(in the rows, 128 means zero)
Where one turn sends some rows of the set: a few examples, then the rows asked
z933: [164 144 170 140 118 137 134 132 144 124 154  88 117 156 131 117 118 120
 136 121]
z844: [167 134 169 135 121 142 127 130 147 118 148  91 119 150 106 125 109 124
 126 119]
z40: [118 117 110 123 154 168 136 125 119 127 101 154 132  98  94 155 143 129
 131 117]
z656: [113 129 100 129 139 137 119 113 117 104 124 141 151  96 127 138 138  77
 134 145]
z429: [165 137 169 136 119 136 129 128 149 116 150  89 125 154 114 121 111 118
 125 124]
z133: [133 104  92 132  98 136 141 151 132 149 108 139 136 150 146 148 164 161
 151 141]
z621: [124 110  84 134  88 117 109 135 120 119 136 127 156 133 149 147 146 111
 155 169]
z47: [121 109  88 164 105 121  75 117 113 121 118 153 151 126 113 146 104 105
 141 129]
z25: [163 140 170 138 118 141 122 128 135 116 160  85 119 147 114 126 108 118
 138 125]
z307: [126  96  96 130  99 148 100 144 109 124 122 131 140 120  97 171 139 153
 159 148]
z889: [165 138 173 135 123 148 134 135 138 126 150  89 113 152 113 125 114 134
 136 114]
z215: [116 100 111 128 146 129 118 119 120 154  87 146 121 123 103 152  98 151
 159  97]
z739: [169 138 171 133 121 138 134 131 153 121 145  91 121 158 116 118 115 125
 123 121]
z230: [110 111  99 134 131  98  95 105 115 128 115 131 140 113 128 139  88  93
 163 128]
z57: [122 130 104 126 146 143 162 125 139 137 103 152 137 120 156 125 162 108
 126 127]
z366: [130 103  96 159 116 146 105 131 123 151  88 163 132 141 104 152 120 156
 134 102]
z333: [129 115  85 164 104 112 117 126 136 147  99 159 146 158 164 125 134 114
 133 123]
z625: [121 114  98 130 135 101 139 117 139 161  91 142 131 146 168 121 115 119
 156 110]

z889 turns into z933
z656 turns into z40
z230 turns into z215
And these:
z621 turns into z307
z844 turns into z739
z366 turns into z333

Where one turn sends some rows of the set: a few examples, then the rows asked
z474: [144 117 143  90 132 132 136 153 109 111 115 137 127]
z535: [125  94 126 104 133 104  98 132  94 139 136 123 105]
z7: [135 101 152  93 145 117 152 128 123 126 125 131 123]
z152: [125  85  89 109  86 137 129 152 137 120 117 153  76]
z461: [163  82  95 148 113 114 107 146 143 145 133 150 141]
z337: [150 104 159  89 119 116 145 127 143 116 110 150  98]
z227: [138 109  68 103 147 138 115 117 116 137 125 119 135]
z349: [112 101 136 156 116 117 107 115 106 135 120 152 115]
z476: [144  96 140 110 121  93 146 125  98 128 127 129 124]
z834: [114 117 131  73 102 146 129 117 148 127  95 112  96]
z822: [152  71 116 140 111 130 126  98 164 166 131 145 105]
z560: [155  91 114 138  90 117 124 109 153 176 131 139  86]
z157: [148  76  96 103  92 166 118 126 139 129 111 170 155]
z577: [140 128  90 115 110 120  84 156 116 113  99 126 122]
z868: [147 100  97 134 120 127 106 133 142 185 140 143  93]
z310: [152 114 121 139  97 123  78 104 139 142 142 124 133]
z602: [145  88 109 115 106 151 120 130 124 161 119 164 172]
z404: [126 129 141  84 110 151 133 126 128 131  90 154  88]
z169: [134  85 113 118  95 157 117 115 121 149 122 151 172]
z124: [141 125 110 109 116 132  89 125  82 131 109 127 136]
z693: [106  95 109 124 107 127  76 147 107 138 124 157 127]
z341: [142  95 104 140 109 117 104 133 149 189 137 136 112]
z960: [ 96  96 120 106  78 132 140 142 144 135  73 138 118]
z976: [150  96  92  95 114 116 113 116 113 144 154 173 131]
z216: [146 102  77 128  88 145 161 116 162 146 107 140  93]
z265: [119 141 109 101  91 103 118 145 121 138 104 109 101]
z648: [140  95 153  97 115 109 156 129 127 114 110 160 101]
z646: [129  74 109 105  99 183 133 108 150 129 109 145 144]
z723: [141 136  94  98  94 129 110 130 152 112  81 114 110]
z325: [143  88  78 120  90 158 114 108 143 151 103 178 140]
z453: [131 132  97  83  83 121 113 125 146 117  84 130 110]
z570: [147 120 126 146  74 138 140 117 148 128  83 139  95]
z38: [140 108 103 132  99 142 131 108 146 172 115 155  74]
z101: [138  80  86  86 111 144 163 134 156 117 113 144 106]
z54: [166 112 113 111 131 127 119 107  99 162 135 113 129]
z391: [136  82 118 137  93 159 156 124 160 117 106 164 117]
z514: [157  91  88 142  90 103 122 122 125 155 127 150 158]
z460: [118 150  95 106  95 121  98 141 129 135  86 134 115]
z455: [159 112 122 107 131 146 155 146 147 150  85 128  96]
z388: [169 102 126 124  87 156 155 108 126 125  98 118 119]

z310 turns into z455
z7 turns into z157
z341 turns into z337
And these:
z646 turns into z577
z723 turns into z868
z391 turns into z124
z349 turns into z388
z101 turns into z693
z834 turns into z461
z474 turns into z325

